One vector is turned by the same rotation once a tick. Each row is the vector after some number of ticks, and that number follows the row.
The counts run from 0 to 881.
106; 117; 146; 131; 106; 101; 111; 93; 95; 100; 105; 102; 96; 52; 98; 109; 100; 132; 113; 85; 115; 81; 135; 138; 85; 67; 94; 113; 95; 109; 122; 120; 76; 87; 128; 69; 91; 122; 112; 102; 75; 98
551
126; 106; 115; 130; 138; 84; 100; 63; 93; 107; 112; 72; 102; 99; 87; 113; 102; 143; 101; 97; 108; 91; 145; 121; 92; 84; 58; 90; 101; 99; 104; 123; 73; 86; 116; 78; 94; 103; 101; 99; 66; 111
337
119; 107; 108; 101; 143; 74; 81; 94; 71; 135; 88; 97; 106; 120; 130; 107; 93; 127; 87; 85; 96; 135; 122; 105; 109; 54; 109; 74; 89; 106; 107; 130; 92; 70; 84; 99; 129; 113; 76; 87; 90; 99
471
89; 122; 119; 136; 102; 92; 104; 91; 77; 97; 133; 66; 114; 105; 90; 83; 110; 149; 62; 94; 101; 71; 124; 129; 87; 72; 87; 111; 94; 88; 89; 105; 65; 91; 87; 79; 82; 89; 89; 100; 63; 90
767
81; 131; 152; 117; 146; 77; 124; 113; 79; 90; 100; 101; 69; 113; 121; 98; 82; 85; 86; 89; 121; 111; 115; 130; 90; 89; 90; 89; 94; 107; 119; 118; 87; 108; 120; 60; 106; 85; 94; 80; 86; 99
869
102; 104; 125; 113; 138; 83; 93; 100; 61; 123; 95; 102; 77; 98; 123; 126; 95; 133; 107; 74; 109; 107; 91; 113; 92; 52; 101; 73; 107; 94; 116; 119; 74; 83; 82; 99; 118; 128; 92; 127; 70; 106
692
101; 99; 113; 140; 128; 90; 86; 70; 67; 124; 84; 93; 77; 118; 106; 97; 100; 104; 91; 93; 115; 88; 113; 127; 72; 83; 120; 94; 106; 73; 89; 104; 92; 64; 81; 53; 116; 115; 66; 102; 59; 101
105
92; 126; 147; 129; 130; 74; 110; 125; 94; 70; 94; 105; 64; 148; 114; 100; 83; 96; 59; 82; 111; 114; 106; 102; 82; 91; 103; 110; 102; 104; 111; 100; 80; 105; 94; 64; 107; 83; 73; 98; 83; 108
649
118; 94; 124; 114; 120; 116; 101; 84; 89; 110; 94; 71; 95; 84; 98; 117; 108; 115; 89; 101; 123; 113; 138; 139; 99; 56; 77; 120; 74; 83; 141; 111; 87; 63; 114; 93; 103; 136; 94; 84; 86; 109
139
93; 119; 124; 129; 107; 65; 104; 90; 92; 74; 70; 112; 93; 127; 92; 111; 105; 113; 52; 110; 117; 136; 121; 112; 85; 82; 78; 113; 78; 108; 111; 105; 97; 114; 112; 55; 106; 98; 92; 81; 62; 75
445
120; 120; 110; 91; 103; 106; 106; 87; 86; 107; 84; 72; 120; 87; 87; 66; 105; 130; 86; 114; 123; 77; 116; 103; 100; 75; 102; 104; 82; 119; 85; 113; 58; 60; 79; 92; 68; 121; 70; 96; 56; 77
566
115; 117; 99; 122; 101; 112; 88; 85; 86; 87; 86; 75; 105; 82; 70; 106; 117; 147; 89; 88; 117; 98; 125; 116; 82; 69; 89; 115; 72; 103; 116; 95; 58; 75; 80; 98; 93; 139; 97; 106; 62; 78
568
104; 124; 128; 138; 84; 108; 106; 103; 104; 77; 96; 98; 91; 84; 77; 108; 111; 131; 62; 104; 108; 86; 125; 136; 83; 69; 95; 148; 74; 102; 123; 98; 76; 88; 107; 59; 89; 115; 97; 96; 77; 101
772
100; 125; 117; 127; 112; 107; 79; 114; 80; 117; 96; 107; 91; 101; 84; 74; 102; 111; 97; 102; 94; 66; 140; 118; 81; 60; 112; 91; 63; 105; 88; 85; 70; 78; 65; 64; 124; 118; 84; 102; 69; 87
585
109; 148; 116; 111; 115; 72; 98; 114; 99; 89; 89; 106; 101; 82; 67; 79; 94; 128; 105; 72; 96; 86; 137; 100; 74; 78; 103; 95; 86; 139; 88; 112; 76; 90; 115; 65; 112; 124; 97; 115; 78; 85
386
97; 116; 143; 112; 124; 70; 136; 93; 81; 100; 105; 89; 81; 118; 131; 94; 92; 121; 72; 107; 115; 87; 79; 119; 104; 95; 109; 107; 120; 93; 112; 124; 70; 76; 112; 61; 76; 82; 73; 98; 67; 114
497
108; 134; 133; 106; 118; 97; 124; 129; 78; 94; 54; 107; 98; 113; 131; 94; 90; 81; 71; 88; 114; 124; 113; 108; 98; 77; 128; 103; 75; 129; 106; 116; 101; 89; 81; 75; 123; 104; 81; 68; 94; 84
255
75; 120; 125; 128; 115; 88; 62; 81; 89; 89; 106; 115; 82; 97; 102; 88; 100; 137; 65; 78; 121; 110; 124; 117; 86; 93; 100; 103; 111; 119; 96; 109; 57; 90; 84; 86; 87; 100; 75; 85; 71; 61
229
88; 129; 138; 146; 132; 94; 102; 114; 84; 87; 95; 126; 71; 120; 117; 116; 85; 115; 76; 63; 99; 116; 129; 131; 75; 105; 109; 97; 102; 110; 101; 113; 83; 101; 74; 75; 122; 84; 98; 76; 88; 104
55
103; 131; 114; 108; 153; 71; 86; 80; 95; 120; 91; 120; 63; 99; 96; 96; 89; 125; 101; 80; 124; 113; 115; 118; 92; 106; 87; 76; 87; 123; 95; 134; 90; 76; 102; 55; 93; 97; 74; 95; 74; 104
872
108; 111; 116; 120; 98; 119; 84; 104; 78; 88; 72; 85; 102; 84; 87; 95; 107; 110; 86; 93; 112; 101; 153; 114; 72; 46; 101; 115; 82; 104; 112; 77; 79; 73; 88; 88; 126; 150; 91; 98; 68; 75
579
126; 121; 105; 124; 121; 77; 95; 86; 70; 103; 98; 76; 91; 127; 107; 128; 109; 142; 67; 101; 115; 103; 79; 124; 108; 72; 115; 98; 72; 85; 133; 100; 60; 83; 81; 74; 90; 98; 85; 103; 63; 98
298
120; 127; 123; 115; 95; 115; 84; 107; 99; 89; 81; 97; 101; 80; 88; 101; 102; 116; 68; 106; 107; 93; 142; 120; 101; 63; 132; 140; 78; 116; 131; 83; 65; 77; 107; 61; 105; 125; 78; 84; 90; 77
782
99; 112; 116; 127; 132; 83; 86; 82; 65; 131; 111; 98; 88; 97; 103; 120; 107; 153; 74; 84; 102; 117; 100; 146; 102; 90; 124; 97; 77; 98; 110; 136; 70; 88; 84; 92; 85; 105; 102; 85; 76; 82
77
100; 133; 132; 105; 109; 94; 125; 111; 110; 69; 101; 83; 78; 113; 88; 67; 86; 108; 70; 102; 118; 81; 126; 96; 76; 92; 81; 123; 113; 109; 89; 103; 74; 64; 108; 58; 82; 103; 69; 109; 75; 117
170
109; 114; 132; 105; 146; 101; 131; 106; 77; 93; 83; 91; 69; 119; 116; 127; 96; 103; 66; 95; 125; 138; 105; 127; 101; 102; 71; 117; 85; 95; 130; 135; 86; 78; 94; 104; 89; 108; 91; 72; 84; 109
677
120; 112; 125; 127; 106; 86; 131; 115; 66; 92; 75; 80; 99; 113; 120; 126; 109; 118; 74; 86; 113; 112; 74; 122; 96; 64; 124; 112; 66; 96; 127; 124; 91; 96; 82; 89; 99; 120; 102; 96; 58; 103
90
109; 132; 114; 116; 114; 74; 93; 115; 94; 97; 124; 83; 111; 123; 87; 91; 103; 145; 56; 90; 102; 118; 121; 111; 106; 70; 80; 99; 46; 117; 107; 122; 73; 113; 85; 99; 82; 95; 94; 88; 78; 83
615
115; 135; 123; 113; 90; 74; 110; 97; 96; 83; 109; 69; 140; 92; 94; 83; 100; 149; 79; 85; 105; 86; 122; 98; 92; 56; 112; 109; 96; 127; 92; 110; 66; 86; 114; 75; 87; 111; 87; 109; 65; 87
769
106; 119; 127; 99; 123; 67; 141; 89; 74; 78; 82; 60; 96; 101; 112; 115; 103; 122; 61; 95; 119; 118; 94; 114; 91; 78; 99; 123; 128; 101; 119; 119; 74; 74; 138; 79; 90; 114; 93; 100; 74; 99
503
100; 108; 140; 119; 120; 122; 118; 120; 79; 100; 129; 56; 88; 125; 114; 81; 97; 108; 83; 93; 119; 76; 117; 119; 92; 64; 79; 104; 95; 79; 109; 102; 73; 70; 76; 100; 93; 113; 74; 101; 74; 119
152
128; 118; 125; 96; 129; 86; 99; 106; 89; 112; 58; 111; 91; 107; 124; 112; 94; 98; 78; 101; 110; 146; 123; 106; 110; 63; 114; 104; 69; 121; 129; 129; 106; 73; 105; 72; 117; 120; 71; 72; 100; 96
465
126; 120; 138; 136; 129; 96; 103; 86; 110; 88; 105; 96; 84; 92; 100; 127; 85; 124; 110; 80; 112; 94; 140; 128; 87; 81; 90; 104; 105; 106; 134; 115; 80; 89; 132; 48; 116; 107; 95; 99; 88; 128
331
90; 133; 104; 116; 123; 78; 76; 91; 60; 103; 90; 101; 95; 110; 90; 109; 112; 130; 59; 103; 104; 120; 119; 125; 94; 80; 109; 92; 73; 108; 106; 95; 59; 107; 84; 93; 107; 107; 100; 86; 72; 48
241
120; 106; 113; 117; 138; 87; 93; 57; 94; 126; 112; 87; 96; 92; 89; 98; 97; 136; 109; 103; 103; 84; 149; 124; 94; 81; 79; 91; 109; 104; 100; 126; 73; 68; 122; 69; 93; 112; 86; 97; 71; 114
336
127; 132; 123; 96; 134; 110; 139; 99; 83; 69; 71; 54; 88; 116; 115; 116; 100; 106; 70; 96; 129; 110; 106; 105; 91; 102; 101; 121; 115; 99; 130; 104; 64; 62; 103; 85; 92; 110; 90; 78; 85; 105
514
112; 113; 133; 138; 115; 147; 117; 106; 87; 90; 85; 79; 92; 99; 115; 114; 102; 119; 100; 73; 126; 100; 139; 131; 74; 77; 75; 111; 87; 92; 115; 107; 97; 72; 66; 88; 112; 113; 104; 74; 80; 126
744
129; 133; 115; 101; 120; 103; 140; 115; 66; 119; 76; 66; 121; 95; 109; 90; 108; 119; 106; 116; 105; 78; 115; 117; 97; 64; 88; 81; 63; 110; 92; 123; 101; 70; 76; 84; 114; 116; 101; 94; 61; 116
740
99; 130; 123; 126; 94; 79; 114; 103; 83; 87; 125; 56; 132; 108; 98; 75; 110; 149; 64; 99; 105; 77; 120; 113; 91; 63; 96; 104; 94; 101; 86; 105; 68; 88; 102; 85; 81; 95; 90; 100; 58; 93
768
